In the data rows, zero lies at 4.5, halfway between 4 and 5.
Some points, each followed by its number:
4|4|5|4|5|5|4|4|4|6|5|4|5|5|5|4 0
9|8|1|9|0|4|7|9|9|0|2|6|2|0|6|9 1
2|3|5|1|9|3|4|2|3|3|8|7|5|9|6|3 2
4|6|5|4|6|6|4|5|5|6|4|5|4|6|4|4 3
3|4|5|3|5|5|4|4|4|7|4|5|5|6|5|4 4
4|5|6|3|8|5|4|3|4|4|8|4|5|8|5|4 5
5|4|4|7|4|4|5|5|5|2|5|6|5|4|4|6 6
4|6|7|1|5|5|4|4|4|9|3|3|4|4|5|3 7
1|2|5|0|8|2|3|1|3|3|9|6|5|8|4|2 8
3|4|7|1|9|6|4|3|4|6|7|4|7|9|6|3 9
3|4|3|2|3|2|3|4|3|6|2|5|2|3|3|3 10
5|4|5|4|4|5|5|4|4|4|6|4|5|5|5|5 11
6|7|5|6|2|6|5|7|5|8|1|5|5|3|6|5 12
8|5|0|9|0|3|7|8|6|0|3|5|3|0|4|7 13
4|4|3|4|5|3|5|3|4|2|8|5|4|5|4|3 14
7|6|2|9|3|4|6|8|7|1|5|6|4|4|5|7 15
3|2|6|0|2|4|3|2|2|9|1|3|4|2|3|4 16
5|6|6|3|4|6|5|5|5|8|2|5|4|3|5|5 17
3|3|4|1|7|3|3|3|3|2|8|8|5|7|5|3 18
8|9|2|9|1|4|7|9|8|0|4|6|3|2|6|8 19
1|2|6|0|6|3|1|1|2|9|2|3|3|4|2|1 20
6|4|5|5|1|5|4|6|4|7|0|3|4|1|3|7 21
6|4|5|5|0|7|5|6|4|5|0|2|4|0|3|6 22
3|2|7|0|5|7|4|1|3|9|3|2|6|5|4|4 23
5|5|4|5|2|6|5|5|5|7|1|3|4|2|3|5 24
4|7|5|3|6|5|4|5|4|8|3|5|3|5|4|3 25
4|3|4|5|6|5|4|3|4|4|7|4|6|6|4|4 26
6|5|2|9|4|4|4|7|6|0|7|6|3|5|5|6 27
7|5|4|9|2|5|6|7|6|2|3|5|4|3|6|7 28
4|4|4|5|6|6|4|4|5|6|5|4|7|6|5|5 29
8|8|3|9|3|5|7|9|8|1|3|5|3|2|5|7 30
6|5|5|6|5|7|6|5|5|4|4|4|6|5|5|6 31
4|5|6|4|8|5|5|4|5|3|7|4|5|7|5|4 32
1|2|5|0|4|3|2|0|1|9|2|2|3|3|2|1 33
6|6|6|7|6|4|5|5|5|3|6|5|4|6|6|5 34
4|4|4|4|7|6|4|4|5|6|6|3|6|7|4|5 35
4|4|3|6|4|2|4|4|4|4|5|4|3|3|3|4 36
2|2|4|0|1|1|3|3|2|9|0|3|3|1|3|2 37
6|5|4|8|0|7|4|7|5|5|0|2|3|0|2|7 38
2|2|5|0|1|2|3|1|1|9|0|2|4|1|2|2 39
3|5|3|4|6|3|4|4|4|4|6|7|3|6|4|3 40
3|3|4|1|3|2|4|3|3|6|2|5|3|3|3|3 41
3|4|6|1|9|5|4|2|4|5|9|4|5|9|5|3 42
4|6|5|3|6|4|4|5|4|6|5|5|4|5|5|3 43
4|2|4|1|2|8|4|2|4|7|2|1|6|3|3|4 44
3|3|3|2|5|2|3|4|3|1|6|9|4|4|4|3 45
5|4|2|8|5|2|4|6|5|1|6|8|3|5|4|5 46
5|6|4|7|6|4|5|6|5|2|6|5|5|6|5|5 47
7|7|4|9|4|5|6|8|7|3|3|5|4|3|6|6 48
6|5|4|8|4|5|5|5|5|4|5|5|4|3|5|5 49
7|6|1|9|1|3|5|8|6|0|5|7|3|3|6|7 50
1|3|6|0|9|3|3|1|3|3|9|8|5|9|5|2 51
4|4|2|6|4|2|5|5|4|1|6|9|4|5|4|4 52
4|4|4|5|6|3|4|5|5|2|7|7|5|6|5|4 53
5|6|6|4|8|5|4|4|5|4|7|4|5|7|5|4 54
6|4|4|7|2|5|4|6|5|5|2|4|4|2|4|7 55
3|2|4|2|5|3|4|3|4|2|9|6|6|6|5|4 56
3|6|7|0|8|5|5|4|4|7|6|5|5|8|6|3 57
8|7|4|9|2|5|6|8|7|1|3|5|4|3|6|8 58
4|6|5|6|7|5|5|6|5|4|7|5|5|7|6|5 59
3|3|5|0|2|5|4|2|3|8|1|2|5|3|3|4 60
7|8|4|9|1|5|5|8|7|5|1|5|3|1|5|7 61
4|3|6|5|6|4|4|4|5|3|9|5|5|7|7|5 62
7|6|4|9|4|6|6|6|6|3|3|4|6|3|5|6 63
5|5|4|8|4|5|5|5|5|3|5|5|4|4|4|4 64
5|5|7|3|6|6|5|4|5|5|5|4|6|6|6|5 65
6|5|5|6|3|8|5|5|5|5|3|3|5|4|4|6 66
5|5|5|3|2|6|6|4|4|8|1|4|4|3|5|4 67
5|3|3|5|3|4|4|5|5|5|6|3|6|4|5|5 68
4|4|4|3|3|7|4|4|4|8|2|2|5|3|3|4 69
5|4|2|6|4|2|4|5|4|0|5|9|3|4|4|4 70
5|5|6|4|5|6|4|5|5|7|4|4|4|6|4|5 71
5|4|5|3|4|6|5|4|5|6|4|4|6|4|5|5 72
3|3|7|2|5|8|4|3|3|7|4|2|5|5|4|5 73
6|5|3|8|3|3|6|6|6|2|7|6|4|4|7|6 74
5|7|5|6|6|5|5|6|5|4|5|5|5|5|5|5 75
5|4|6|3|6|7|5|4|4|6|5|4|7|7|5|5 76
6|6|5|6|1|5|5|6|5|7|0|5|3|1|5|5 77
3|4|5|1|8|7|3|3|4|9|5|2|6|7|4|4 78
7|6|3|9|2|4|6|7|6|1|4|6|4|3|7|6 79
5|5|5|4|2|5|4|5|4|7|1|4|3|2|4|5 80
2|2|7|0|3|4|3|1|1|9|2|3|5|3|3|2 81
4|3|3|7|5|3|5|4|5|1|8|5|4|5|4|4 82
4|6|5|4|7|5|6|4|5|4|7|5|5|8|6|4 83
5|6|5|4|4|5|4|5|5|7|3|4|4|4|5|4 84
5|7|4|8|7|4|5|7|6|3|6|5|4|6|5|5 85
4|6|5|2|3|4|4|5|4|9|1|4|3|3|4|3 86
3|3|4|1|3|4|3|2|3|9|1|2|4|3|3|3 87
4|5|7|1|9|6|5|3|4|6|7|4|7|8|6|3 88
6|6|4|8|4|5|6|7|6|3|4|5|5|5|5|6 89
5|3|3|2|2|4|4|4|4|8|1|3|4|2|3|5 90
4|4|7|3|8|5|5|3|4|4|8|5|6|8|7|4 91
5|6|5|6|6|5|6|5|6|3|6|5|5|6|6|5 92
0|2|5|0|3|2|3|0|1|9|2|3|4|3|2|1 93
5|6|6|5|3|6|5|6|5|7|2|4|4|3|5|5 94
9|5|2|9|0|4|5|8|6|4|0|3|2|0|2|9 95
4|3|5|1|5|6|5|3|4|8|5|2|9|7|6|4 96
1|2|6|0|9|4|3|0|2|4|9|7|6|9|6|2 97
4|4|5|6|6|4|5|4|4|3|8|5|5|6|5|4 98
4|5|4|5|5|5|5|4|5|5|4|4|5|5|5|4 99
2|4|7|0|9|6|5|1|3|6|9|4|7|9|6|2 100
3|4|4|5|5|3|5|3|4|2|7|5|4|5|5|3 101
4|6|6|5|9|6|4|5|5|4|6|4|5|7|5|4 102
4|5|5|5|9|4|4|3|5|4|7|6|3|9|5|3 103
3|3|4|1|7|1|3|3|3|1|7|9|3|7|4|2 104
2|3|4|0|2|2|3|3|3|9|0|3|3|2|3|3 105
2|3|3|1|7|1|3|2|3|2|7|9|3|6|3|1 106
4|3|5|4|2|6|4|4|4|7|1|2|4|2|3|6 107
8|6|0|9|0|1|6|9|7|0|1|9|1|0|4|7 108
1|2|6|0|9|3|3|1|2|4|9|7|6|9|6|1 109
2|3|3|1|6|1|3|2|3|2|9|5|3|6|4|1 110
4|5|7|3|9|5|4|4|4|5|7|4|6|8|5|4 111
5|5|5|4|5|6|5|5|5|4|5|4|5|5|5|5 112
6|4|4|9|5|6|5|6|6|2|5|5|5|5|4|7 113
5|6|7|6|8|5|5|4|5|4|7|4|5|7|6|4 114
4|5|7|3|6|7|4|4|4|7|6|4|6|7|6|5 115
4|6|6|2|6|7|5|3|4|7|3|4|5|6|5|4 116
3|3|4|3|6|2|4|3|4|2|7|7|4|6|5|3 117
8|6|1|9|0|2|6|9|6|0|3|9|2|0|5|7 118
New points follow, each followed by the number of its nearest point above.
4|3|2|4|2|1|4|4|4|3|5|4|2|2|3|3 36
5|4|3|7|5|2|4|5|5|1|6|8|4|4|4|5 46
4|4|4|4|5|3|4|4|3|4|5|6|4|5|4|3 40
5|5|8|3|6|6|6|4|5|5|6|4|8|6|7|5 65
7|5|2|8|3|6|5|7|6|4|3|4|6|3|4|6 63
2|3|7|0|6|6|4|1|2|9|3|4|6|6|5|3 23
0|1|7|0|7|3|2|0|0|9|4|2|5|6|2|0 20
2|3|5|0|4|2|3|3|2|8|4|4|4|4|4|3 41
5|5|7|3|9|5|5|4|4|4|7|4|6|8|5|4 111
3|3|4|2|6|6|3|3|4|8|4|2|5|6|3|3 78
3|3|4|3|6|5|4|2|3|5|6|3|7|6|4|3 26
5|4|6|4|3|7|3|5|5|6|2|2|4|3|3|6 107
2|2|3|0|4|1|5|1|2|2|9|4|4|5|4|1 110
7|6|5|9|2|5|6|7|6|3|2|5|4|2|5|7 28
5|5|4|8|5|4|5|6|6|2|7|5|4|6|5|6 47
2|3|6|0|3|4|3|2|3|9|1|4|4|3|3|4 16
5|6|5|6|5|5|6|5|6|3|7|5|5|6|6|6 92
4|4|3|5|3|3|4|5|5|4|4|5|4|4|4|5 36
2|2|7|0|6|8|4|1|3|9|4|2|7|6|4|4 23
6|4|2|5|0|3|3|6|5|7|0|3|1|0|2|6 21
7|6|2|9|2|4|6|8|7|0|5|6|4|3|4|7 15
3|4|6|1|6|5|3|4|4|6|4|4|4|5|5|4 4
4|4|6|2|6|8|5|4|4|7|5|3|7|7|5|4 76
6|7|5|6|6|6|5|6|6|4|4|5|5|5|5|5 75
5|4|4|5|3|6|5|4|5|3|6|4|5|4|4|5 11
4|5|3|7|5|2|4|6|5|1|6|9|3|5|5|5 46
4|4|2|8|4|2|5|4|5|1|8|6|3|4|4|4 82
3|2|8|0|9|5|4|1|3|5|9|4|7|8|6|3 100
4|5|4|5|2|3|4|6|4|8|1|4|2|2|4|4 80
6|3|3|7|3|1|4|5|4|0|4|9|4|2|4|5 70
2|5|7|0|6|5|3|3|3|9|3|3|4|5|5|3 7
4|6|6|3|5|6|5|4|4|8|3|5|5|5|6|3 116
4|4|3|2|4|3|4|4|4|2|4|7|3|4|3|4 45
7|6|4|9|4|6|5|7|6|5|3|4|6|4|5|6 63
3|2|4|1|8|7|4|1|4|8|5|1|8|8|4|4 78
7|6|2|9|3|4|5|8|7|2|4|5|4|3|4|7 15
3|2|6|0|2|4|3|2|3|9|0|3|4|2|3|4 16
4|4|5|4|8|4|4|3|4|3|8|5|5|8|4|4 5
6|6|6|6|5|5|6|6|5|3|6|5|6|5|7|5 92
7|5|2|9|3|4|6|7|6|1|6|6|4|4|5|7 15
3|3|5|2|8|6|4|2|4|7|6|2|7|8|4|4 78
6|4|3|7|1|3|6|6|5|3|3|5|4|1|4|5 55
4|4|2|6|4|2|4|4|4|1|8|5|3|4|4|4 82
6|6|3|7|2|4|5|6|5|4|2|4|3|2|4|5 55
6|6|2|9|4|3|5|7|6|0|6|7|3|4|4|5 27
5|4|1|6|2|1|4|5|4|0|7|6|2|2|3|4 70
7|5|2|8|0|3|5|7|5|6|0|4|1|0|2|6 95
5|6|6|4|7|5|6|5|5|4|6|5|6|7|6|5 83
2|3|4|0|3|5|3|2|3|9|1|2|4|3|2|2 87
3|4|7|0|6|7|4|2|3|6|5|2|6|6|4|3 73
7|5|3|8|2|7|5|7|6|5|2|3|5|2|4|7 55
4|2|5|0|6|6|5|3|4|8|4|1|9|6|5|4 96
4|5|3|6|3|5|4|5|5|4|3|4|3|3|4|6 55
7|7|5|9|4|4|6|8|7|2|4|5|4|4|6|7 48
2|3|4|0|5|2|3|1|2|5|7|4|3|5|3|1 110
4|5|7|1|7|7|4|4|4|6|4|3|5|6|4|4 116
6|6|4|8|4|5|5|7|6|4|4|6|4|4|5|6 89
6|3|2|6|0|2|4|6|4|7|0|4|1|0|2|6 21
2|2|8|0|7|6|3|1|2|6|5|3|6|7|4|3 23
7|6|2|9|3|6|5|7|6|5|3|3|6|3|4|6 63
6|7|5|9|5|4|6|7|6|2|5|5|5|4|6|5 89
3|4|5|1|4|4|3|3|3|8|2|3|4|3|3|3 87
5|5|6|3|7|6|6|3|4|4|6|5|7|6|6|4 65
7|4|1|9|1|3|6|6|5|1|2|7|4|1|3|6 13
5|6|5|6|6|5|6|6|6|3|6|5|5|6|6|5 92
4|5|4|6|6|3|5|5|5|2|7|6|4|6|6|4 53
6|6|6|6|5|5|6|6|6|3|6|5|5|6|6|6 92
5|5|4|7|6|4|5|5|5|2|7|5|4|6|5|5 47
4|4|2|5|5|2|5|5|4|1|6|8|3|5|4|4 52
2|2|3|3|5|1|4|1|3|1|9|5|4|5|4|2 110
4|4|2|7|4|2|4|5|5|1|7|5|3|4|4|4 82
5|5|4|7|6|4|6|6|5|2|6|5|4|6|6|5 47
3|3|2|7|5|2|4|3|4|1|9|5|3|5|4|3 82
2|4|6|2|9|4|2|3|4|4|9|7|5|9|6|3 2
7|5|3|9|2|5|5|7|6|3|2|6|3|3|4|7 28
5|5|6|5|6|7|5|5|5|6|4|3|5|6|5|5 71
6|4|2|9|3|3|5|6|6|0|6|6|4|3|4|6 27
5|3|7|3|2|7|3|5|4|5|1|1|4|1|2|6 107
5|5|8|2|7|6|6|4|4|5|5|4|7|7|6|4 65
7|7|4|9|1|5|5|7|6|6|0|5|2|1|4|6 61
4|4|5|1|7|6|5|3|4|6|5|2|8|7|5|4 96
5|6|6|4|4|5|4|5|5|7|3|5|4|5|6|5 84
